Every row has a hidden score from 0 to 15. What is each row's score? 7 is about the middle.
array([0.59, 0.79, -2.17, -0.82, -0.17, -0.36, 1.30, 0.09, 0.01]) -> 0
array([1.14, -0.25, 0.48, 1.29, -0.11, 0.31, -0.16, -0.01, 0.04]) -> 8
array([0.41, 2.32, -0.95, 0.08, 0.02, 0.89, 1.78, -0.02, -0.02]) -> 1
array([0.45, -0.25, 0.53, 1.00, 0.32, 0.03, -0.16, -0.10, 0.06]) -> 9
array([-1.19, -0.20, 0.43, 0.08, -0.22, -0.28, -0.21, 0.01, 1.90]) -> 7
array([0.95, -0.30, -0.84, -1.93, -0.19, -0.34, 0.39, 0.04, -0.05]) -> 2
array([0.51, 0.39, -1.82, -0.93, -0.33, -0.33, 1.57, -0.02, -0.05]) -> 0
array([-2.45, -0.20, 0.65, 0.85, -0.47, -0.28, -0.09, -0.07, -0.02]) -> 8
array([-0.69, -0.23, 0.94, 1.02, -0.25, -0.22, -0.50, -0.13, 0.00]) -> 10
array([-0.74, -0.14, 0.89, 0.38, -0.11, -0.36, -0.36, -0.06, -0.07]) -> 9
array([-1.89, -0.30, 0.47, 0.32, -0.20, -0.33, -0.83, -0.03, -0.04]) -> 8
array([-0.93, -0.21, 1.08, -0.28, -0.32, -0.45, -0.89, 0.00, -0.14]) -> 9
array([0.47, -0.25, -0.41, -0.19, 1.83, -0.34, 1.47, -0.01, -0.03]) -> 6
array([-0.59, -0.42, 0.15, 3.91, -0.76, -0.34, -0.37, 0.16, 0.08]) -> 9
array([0.62, -0.31, -0.63, -0.19, 1.05, -0.25, 0.90, -0.04, 0.05]) -> 5
array([0.43, -0.28, -0.07, 0.08, 1.85, 0.49, 0.15, -0.08, 0.10]) -> 7
array([1.24, -0.21, 0.45, -2.13, -0.18, -0.22, -0.18, -0.02, 0.02]) -> 6
array([0.90, -0.31, 0.60, 1.07, -0.23, 0.27, -0.19, -0.18, 0.02]) -> 9
array([0.36, -0.28, 1.39, 0.08, -0.74, -0.43, -0.98, -0.04, 0.01]) -> 10
array([0.49, -0.25, -1.72, -1.30, -0.25, -0.31, 1.07, -0.07, -0.01]) -> 0
array([0.76, -0.27, -1.16, -1.72, -0.21, -0.28, 0.64, 0.07, -0.01]) -> 1
array([0.57, -0.14, -1.25, -1.43, -0.25, -0.24, 1.15, -0.16, -0.03]) -> 1
array([0.57, -0.17, 0.58, 0.70, -0.25, 0.11, -0.14, -0.05, -4.10]) -> 8
array([0.73, -0.16, -0.78, -1.70, -0.28, -0.29, 0.65, -0.16, -0.01]) -> 3
array([0.85, -0.24, 0.04, -0.25, -0.01, -0.30, 0.74, -0.05, -0.02]) -> 6
array([0.31, 1.93, -1.44, 0.06, -0.22, 1.28, 0.99, -0.20, -0.01]) -> 0
array([0.48, -0.26, -0.03, 0.33, -0.24, 1.55, 0.29, -0.03, 0.02]) -> 3
array([0.34, 0.73, -0.54, 0.22, 0.76, -0.01, 0.42, 6.42, -0.20]) -> 0
array([0.35, 1.51, -2.18, 0.04, 0.82, 0.40, 2.76, -0.12, 0.01]) -> 0
array([-0.71, -0.19, 0.72, -0.02, -0.26, -0.46, -0.46, 0.08, 0.89]) -> 8
array([0.43, -0.23, 0.60, 0.61, -0.17, 1.13, -0.04, -0.09, 0.03]) -> 7
array([-1.37, -0.17, 1.43, 0.09, -0.19, -0.25, -0.72, -0.16, -0.06]) -> 10
array([0.62, -0.34, -1.56, -1.48, -0.17, -0.25, 0.96, -0.10, 0.03]) -> 1
array([1.40, -0.37, -0.52, -1.17, -1.19, -0.28, 0.86, -0.04, 0.01]) -> 3
array([-1.17, -0.28, 1.20, 0.17, -0.90, -0.14, -0.73, -0.18, 0.08]) -> 9
array([-3.70, -0.19, 0.69, 1.58, -0.20, -0.14, -0.03, -0.25, 0.11]) -> 9
array([-1.28, -0.06, 1.48, 0.39, -0.70, -0.16, -0.52, -0.29, 0.02]) -> 11
array([0.58, -0.17, 0.03, 0.07, 1.57, -0.17, 0.24, -0.06, -0.03]) -> 8
array([0.64, -0.12, 0.84, 1.18, -0.35, 0.79, -0.05, -0.09, -0.18]) -> 8
array([0.48, -0.27, -1.74, -0.11, 1.64, -0.11, 0.21, -0.02, 0.06]) -> 3
array([0.40, -0.31, -0.06, 0.24, -0.24, 0.26, -0.09, -0.09, 0.00]) -> 6
array([0.78, -0.11, 0.01, -0.15, -0.45, -0.28, 0.52, -0.12, -0.02]) -> 6
array([-0.56, -0.29, 0.58, 0.18, -0.21, -0.28, -0.56, -0.09, 1.57]) -> 8
array([0.40, 0.80, -1.41, -1.09, -0.27, -0.16, 1.30, -0.23, 0.03]) -> 1
array([-1.46, -0.21, 1.26, 0.63, -0.24, -0.23, -0.93, -0.12, 0.03]) -> 10
array([-0.69, -0.16, 0.98, 0.41, 0.11, -0.40, -0.37, 0.09, -0.02]) -> 9
array([-0.62, -0.18, 0.74, -0.16, -0.23, -0.30, -0.49, -0.06, 0.84]) -> 8
array([-1.78, -0.16, 0.53, 0.18, -0.21, -0.29, -0.72, -0.01, -0.04]) -> 7
array([-1.40, -0.26, 1.05, 0.66, -0.19, -0.26, -0.94, -0.01, -0.02]) -> 10
array([0.43, -0.29, 0.25, 0.28, 2.80, 0.11, 0.21, -0.03, -0.02]) -> 10
array([0.63, -0.32, -0.76, 0.13, 0.67, -0.50, 1.27, 0.20, -0.14]) -> 4
array([1.39, -0.49, -0.35, -1.67, -0.10, -0.19, 0.13, 0.08, 0.15]) -> 4
array([0.37, -0.03, 1.17, 1.23, -0.30, 1.42, 0.12, -0.34, -0.06]) -> 9
array([-0.13, -0.33, 0.88, 0.09, 1.17, -0.30, -0.31, -0.01, 0.01]) -> 10
array([0.47, 0.51, -1.26, -1.18, -0.17, -0.14, 1.15, -0.22, 0.02]) -> 2
array([0.41, 2.63, -1.59, 0.08, 0.15, 2.81, 1.50, -0.09, 0.00]) -> 0
array([-0.34, -0.12, 0.96, -0.57, -0.24, -0.30, -0.26, -0.19, -0.25]) -> 9
array([-1.49, -0.50, 0.20, 1.48, -0.20, -0.29, -0.47, 0.10, 0.04]) -> 7
array([0.57, 1.31, -1.66, -0.05, 0.23, 1.28, 0.96, 0.00, 0.01]) -> 0
array([0.16, -0.24, 0.67, 0.92, -0.74, -0.22, -0.09, -0.19, 0.01]) -> 9
array([-0.95, -0.51, 0.49, -0.46, -0.01, -0.10, -1.23, 0.12, 0.23]) -> 7
array([0.68, -0.29, -0.15, -0.12, 1.58, -0.26, 0.61, -0.03, 0.06]) -> 7
array([-0.98, -0.13, 1.02, -0.41, -0.28, -0.10, -0.42, -0.36, 0.34]) -> 9
array([1.27, -0.28, -0.47, -0.66, -1.09, -0.32, 0.79, 0.14, 0.02]) -> 3
array([0.38, 1.24, -1.34, 0.06, 0.86, 1.05, 1.26, -0.17, -0.07]) -> 1
array([0.40, -0.15, -0.45, 0.06, 0.18, -0.16, 0.57, -0.16, -0.11]) -> 5
array([0.92, -0.31, -0.56, -0.27, 0.38, -0.25, 0.71, -0.04, 0.08]) -> 5
array([1.54, -0.58, -0.38, -2.36, -0.10, -0.51, -0.57, 0.52, 0.02]) -> 2
array([0.93, -0.25, -0.22, -0.10, -0.24, -0.25, 0.01, -0.17, -0.05]) -> 6
array([-1.33, -0.13, 1.21, -0.02, -0.30, -0.33, -0.66, -0.09, -0.09]) -> 9
array([0.43, 1.86, -1.23, 0.09, -0.19, 1.99, 0.77, -0.13, 0.03]) -> 0
array([0.58, -0.38, 0.39, 0.00, 3.21, 1.41, 0.37, 0.16, 0.06]) -> 7
array([-1.04, -0.29, 0.99, 0.35, -0.72, -0.34, -0.77, 0.06, 0.01]) -> 8
array([-1.37, -0.33, 0.42, 0.31, -0.21, -0.27, -0.40, -0.02, 2.43]) -> 7
array([0.55, 2.87, -2.68, -1.98, -0.24, -1.81, 1.01, -0.07, -5.61]) -> 0
array([0.36, -0.08, 0.47, 0.34, 0.05, -0.34, 0.04, -0.26, -0.14]) -> 9
array([0.38, 1.78, -1.63, -0.12, -0.15, 1.05, 1.18, -0.12, 0.06]) -> 0
array([0.73, -0.21, -0.28, -0.12, 1.78, -0.30, 0.54, 0.05, 0.05]) -> 7
array([0.29, -0.19, 0.72, 0.42, 6.07, -0.34, -0.01, -0.25, -0.13]) -> 15
array([0.43, -1.75, 2.56, 0.05, 2.67, 1.63, -2.32, -0.05, 0.02]) -> 15
array([0.11, -0.13, 0.69, 1.07, -4.43, -0.33, -0.81, -0.12, -0.07]) -> 6
array([-0.44, -0.18, 1.40, 0.20, -0.95, -0.32, -0.66, -0.11, 0.01]) -> 10
array([0.46, 3.65, -2.37, -1.16, -0.21, -2.34, 1.59, 0.02, -5.65]) -> 0
array([0.55, -0.25, -0.71, -0.14, 0.17, -0.19, 0.60, -0.10, -0.04]) -> 4
array([-0.57, -0.37, 0.24, -0.41, -0.11, -0.28, -0.31, 0.14, -5.54]) -> 6
array([0.94, -0.40, 0.42, 1.65, -0.16, 1.75, -0.45, -0.08, 1.55]) -> 7
array([0.67, 0.18, 0.15, -1.80, -0.46, -0.51, 0.74, -0.31, -0.34]) -> 6
array([0.46, -0.30, -0.56, 0.04, 1.36, 1.00, 0.89, 0.03, -0.03]) -> 4
array([-1.07, -0.27, 1.19, 0.53, -0.71, -0.32, -0.63, -0.09, 0.01]) -> 10
array([-0.45, -0.29, 0.67, 0.86, -0.36, -0.25, -0.64, -0.10, 0.04]) -> 9
array([1.12, -0.28, -0.46, -0.56, -1.09, -0.33, 0.71, -0.03, -0.04]) -> 4
array([0.65, -0.21, -0.19, -0.04, 0.68, -0.32, 1.06, -0.11, -0.04]) -> 6
array([0.71, -0.49, 0.18, 2.03, 1.29, -0.51, -1.25, 0.32, -0.03]) -> 10
array([-0.93, -0.26, 0.65, -0.51, -0.21, -0.28, -0.71, -0.02, 0.01]) -> 7
array([0.53, -0.33, -0.04, 0.15, 2.52, 0.20, 0.05, 0.13, 0.05]) -> 8
array([-4.36, -0.46, 0.22, 1.53, -0.21, -0.33, -0.36, 0.11, 3.12]) -> 7
array([-0.37, -0.34, 0.55, 0.18, -0.23, -0.41, -0.62, 0.11, 1.42]) -> 8
array([0.29, -0.23, 0.71, 0.15, -0.29, -0.36, -0.18, -0.09, -1.21]) -> 9
array([0.38, -0.36, 1.34, 0.08, -4.22, -1.49, -2.93, -0.13, -0.01]) -> 10
array([1.30, -0.39, -0.61, -2.27, -0.16, -0.32, 0.06, 0.14, 0.04]) -> 2
array([1.07, -0.23, -0.31, -0.41, -0.26, -0.28, 0.08, 0.01, -0.02]) -> 5
array([0.42, -0.38, 0.64, 0.36, 1.16, -0.21, -0.29, -0.05, 0.09]) -> 10
array([0.80, -0.07, -0.71, -1.86, -0.23, -0.36, 0.70, -0.12, -0.08]) -> 3
array([-0.84, -0.15, 0.87, -0.97, -0.25, -0.22, -0.51, -0.28, -0.03]) -> 8
array([0.40, -0.23, 0.82, 0.93, -0.15, 1.00, -0.06, -0.37, -0.02]) -> 9
array([0.37, -1.86, 1.97, 0.09, -1.34, -2.63, -3.78, -0.09, -0.04]) -> 15
array([0.44, -2.51, 1.75, 0.06, -0.52, -1.99, -2.99, -0.07, 0.01]) -> 15
array([0.35, 1.38, -2.25, -0.70, -0.25, -0.35, 1.70, -0.13, -0.01]) -> 0
array([-0.80, -0.50, 0.72, 0.37, -0.77, -0.26, -0.82, 0.05, 0.08]) -> 8
array([0.77, -0.26, -0.64, -1.60, -0.20, -0.23, 0.50, -0.21, 0.07]) -> 4
array([0.31, 2.89, -1.48, -0.37, -0.21, -2.58, 1.65, -0.17, 0.02]) -> 5
array([-1.13, -0.30, 1.18, 0.14, -0.17, -0.32, -0.98, -0.06, 0.03]) -> 10
array([0.50, -0.19, -0.16, 0.02, 1.59, -0.33, 0.62, -0.10, -0.11]) -> 8
array([0.49, 1.44, -1.69, 0.06, -0.17, 1.26, 0.49, -0.01, 0.09]) -> 0
array([0.58, -0.35, -2.05, -1.28, -0.17, -0.30, 0.85, 0.10, 0.04]) -> 0
array([1.32, -0.41, -1.00, -0.70, -0.51, -0.38, 0.67, 0.05, -0.04]) -> 2
array([-0.72, -0.30, 0.61, 0.82, -0.62, -0.32, -0.62, -0.08, -0.02]) -> 9
array([0.92, -0.21, 0.53, -0.38, -1.88, -0.35, -0.24, 0.06, -0.03]) -> 6
array([0.78, -0.36, -1.16, -1.72, -0.18, -0.24, 0.57, -0.01, 0.06]) -> 1
array([0.53, 2.04, -1.71, 0.00, 0.85, 2.56, 1.39, 0.06, 0.08]) -> 0
array([0.54, -0.29, 0.93, 0.05, 1.00, -0.20, -0.65, 0.07, 0.01]) -> 10
array([0.31, -0.43, 1.31, 0.10, -2.40, -0.45, -2.72, 0.18, 0.01]) -> 9
array([0.49, -0.44, -1.05, -0.03, 0.39, 1.87, 0.77, -0.10, 0.19]) -> 1
array([0.41, 2.38, -1.37, 0.14, 0.53, 2.84, 1.66, -0.03, 0.02]) -> 0
array([0.44, 1.33, -1.35, 0.06, 1.18, 0.99, 1.23, -0.06, -0.04]) -> 1
array([0.31, -0.40, 0.47, 0.36, -0.15, -0.32, -0.33, 0.05, 0.23]) -> 8
array([0.52, -0.21, 0.00, 0.02, 1.35, -0.29, 0.94, -0.20, -0.10]) -> 8
array([-0.73, -0.42, 0.98, 0.19, -0.62, -0.27, -1.79, 0.08, 0.08]) -> 9
array([-0.44, -0.18, 0.76, -0.82, -0.12, -0.19, -0.52, -0.15, -0.60]) -> 8
